[[120 129 132 141 125 136 132 128 128 127]
 [120 127 142 127 110 136 122 106 112 131]
 [138 127 132 127 125 137 131 144 139 131]
 [143 127 132 127 129 136 131 139 143 133]
 [154 127 135 118 137 131 131 134 151 139]
 [143 127 138 121 125 136 131 131 139 134]
 [127 131 130 142 132 136 137 132 138 130]
 [134 124 121 130 125 136 131 156 139 125]]
->
[[127 120 129 132 141 125 136 132 128 128]
 [131 120 127 142 127 110 136 122 106 112]
 [131 138 127 132 127 125 137 131 144 139]
 [133 143 127 132 127 129 136 131 139 143]
 [139 154 127 135 118 137 131 131 134 151]
 [134 143 127 138 121 125 136 131 131 139]
 [130 127 131 130 142 132 136 137 132 138]
 [125 134 124 121 130 125 136 131 156 139]]

[[134 121 125 139 129]
 [127 132 123 132 139]
 [141 111 117 133 129]
 [120 142 128 127 137]
 [119 139 134 130 125]
 [134 114 134 140 105]]
->
[[129 134 121 125 139]
 [139 127 132 123 132]
 [129 141 111 117 133]
 [137 120 142 128 127]
 [125 119 139 134 130]
 [105 134 114 134 140]]

[[131 108 153 111 138 115 134]
 [147 121 130 125 103 106 149]
 [131 130 144 124 146 146 118]
 [120 131 141 125 155 150 107]]
->
[[134 131 108 153 111 138 115]
 [149 147 121 130 125 103 106]
 [118 131 130 144 124 146 146]
 [107 120 131 141 125 155 150]]

[[139 146 134 139 136 120 129 119 124 141 144 128 144 153 147 114]
 [131 120 128 129 125 113 110 118 108 112 134 124 133 139 113 112]
 [124 146 127 125 128 148 157 137 158 155 122 130 124 116 155 146]
 [129 139 127 120 117 122 131 113 131 128 133 120 137 124 125 117]
 [119 134 119 114 114 134 141 120 143 135 120 120 124 110 128 130]
 [127 126 129 126 126 129 129 126 131 124 126 128 126 122 120 129]]
->
[[114 139 146 134 139 136 120 129 119 124 141 144 128 144 153 147]
 [112 131 120 128 129 125 113 110 118 108 112 134 124 133 139 113]
 [146 124 146 127 125 128 148 157 137 158 155 122 130 124 116 155]
 [117 129 139 127 120 117 122 131 113 131 128 133 120 137 124 125]
 [130 119 134 119 114 114 134 141 120 143 135 120 120 124 110 128]
 [129 127 126 129 126 126 129 129 126 131 124 126 128 126 122 120]]

[[140 118 128]
 [125 127 146]
 [140 119 128]
 [116 118 129]
 [142 135 118]
 [153 122 124]
 [132 139 113]
 [130 143 111]
 [127 127 145]
 [129 144 112]
 [126 127 143]
 [126 127 142]]
->
[[128 140 118]
 [146 125 127]
 [128 140 119]
 [129 116 118]
 [118 142 135]
 [124 153 122]
 [113 132 139]
 [111 130 143]
 [145 127 127]
 [112 129 144]
 [143 126 127]
 [142 126 127]]

[[118 133 135 124 121 146 124 125 117 151]
 [134 126 129 134 131 129 131 126 128 129]
 [129 129 135 134 128 143 129 122 120 145]]
->
[[151 118 133 135 124 121 146 124 125 117]
 [129 134 126 129 134 131 129 131 126 128]
 [145 129 129 135 134 128 143 129 122 120]]

[[105 136]
 [133 151]
 [129 150]
 [148 127]]
->
[[136 105]
 [151 133]
 [150 129]
 [127 148]]

[[115 130 114 150 143 147 148 117 147 118 118]
 [122 129 143 128 129 126 124 122 124 122 122]]
->
[[118 115 130 114 150 143 147 148 117 147 118]
 [122 122 129 143 128 129 126 124 122 124 122]]
---
[[152 128 124 124 115 119 130 137 121]
 [116 131 115 117 139 136 128 121 119]
 [137 128 130 114 132 131 148 156 123]
 [121 129 115 141 124 124 133 144 125]
 [139 134 123 127 123 133 115 107 127]
 [138 130 134 119 128 138 128 138 138]]
->
[[152 128 124 124 115 119 130 137 121]
 [137 128 130 114 132 131 148 156 123]
 [139 134 123 127 123 133 115 107 127]]

[[138 138 153 148 144 137]
 [134 108 122 100 141 142]
 [138 138 153 149 143 137]
 [117 118 104 107 113 118]
 [139 140 154 149 143 138]
 [113 157 113 122 112 133]
 [139 140 153 149 143 138]
 [129 149 132 115 140 157]
 [117 116 102 108 113 119]
 [113 157 113 122 112 133]
 [134 109 121 101 142 141]
 [117 117 103 107 112 117]]
->
[[138 138 153 148 144 137]
 [138 138 153 149 143 137]
 [139 140 154 149 143 138]
 [139 140 153 149 143 138]
 [117 116 102 108 113 119]
 [134 109 121 101 142 141]]

[[138 146 137 119 138 121 114 112 140]
 [153 150 154 136 155 134 130 129 158]
 [128 136 129 144 127 143 116 114 129]]
->
[[138 146 137 119 138 121 114 112 140]
 [128 136 129 144 127 143 116 114 129]]

[[150 138 136 106 121]
 [156 136 139 100 118]
 [128 141 131 130 131]
 [145 125 134 115 124]
 [117 132 127 131 132]
 [116 129 130 132 135]
 [109 132 128 143 139]
 [102 127 126 148 141]
 [134 129 133 120 127]
 [134 133 137 121 128]
 [129 124 132 131 131]]
->
[[150 138 136 106 121]
 [128 141 131 130 131]
 [117 132 127 131 132]
 [109 132 128 143 139]
 [134 129 133 120 127]
 [129 124 132 131 131]]

[[136 132 120 131]
 [151 128 124 138]
 [139 146 122 137]
 [126 139 134 123]
 [122 134 136 111]
 [121 141 133 117]]
->
[[136 132 120 131]
 [139 146 122 137]
 [122 134 136 111]]

[[107 141 133 140 139 128 130 109 121 133 132 139 137]
 [127 124 137 138 131 136 140 123 134 143 127 138 137]
 [128 123 138 139 131 137 143 124 136 145 127 139 140]
 [130 122 131 125 134 125 120 124 125 122 133 121 127]]
->
[[107 141 133 140 139 128 130 109 121 133 132 139 137]
 [128 123 138 139 131 137 143 124 136 145 127 139 140]]

[[120 130 130 141 127 150 125 126 131 132 127 124]
 [138 128 135 133 114 134 118 126 120 125 117 120]
 [121 132 118 128 134 151 125 127 130 129 135 122]
 [133 132 132 124 139 125 134 135 114 122 131 130]
 [118 115 115 127 135 137 132 127 139 137 136 134]
 [134 125 134 133 126 116 138 127 128 127 121 131]
 [125 134 137 140 135 140 136 131 128 127 125 124]]
->
[[120 130 130 141 127 150 125 126 131 132 127 124]
 [121 132 118 128 134 151 125 127 130 129 135 122]
 [118 115 115 127 135 137 132 127 139 137 136 134]
 [125 134 137 140 135 140 136 131 128 127 125 124]]

[[118 131 158 129 133]
 [114 136 153 125 109]
 [137 122 113 131 142]
 [129 130 117 126 115]
 [123 131 133 126 117]]
->
[[118 131 158 129 133]
 [137 122 113 131 142]
 [123 131 133 126 117]]
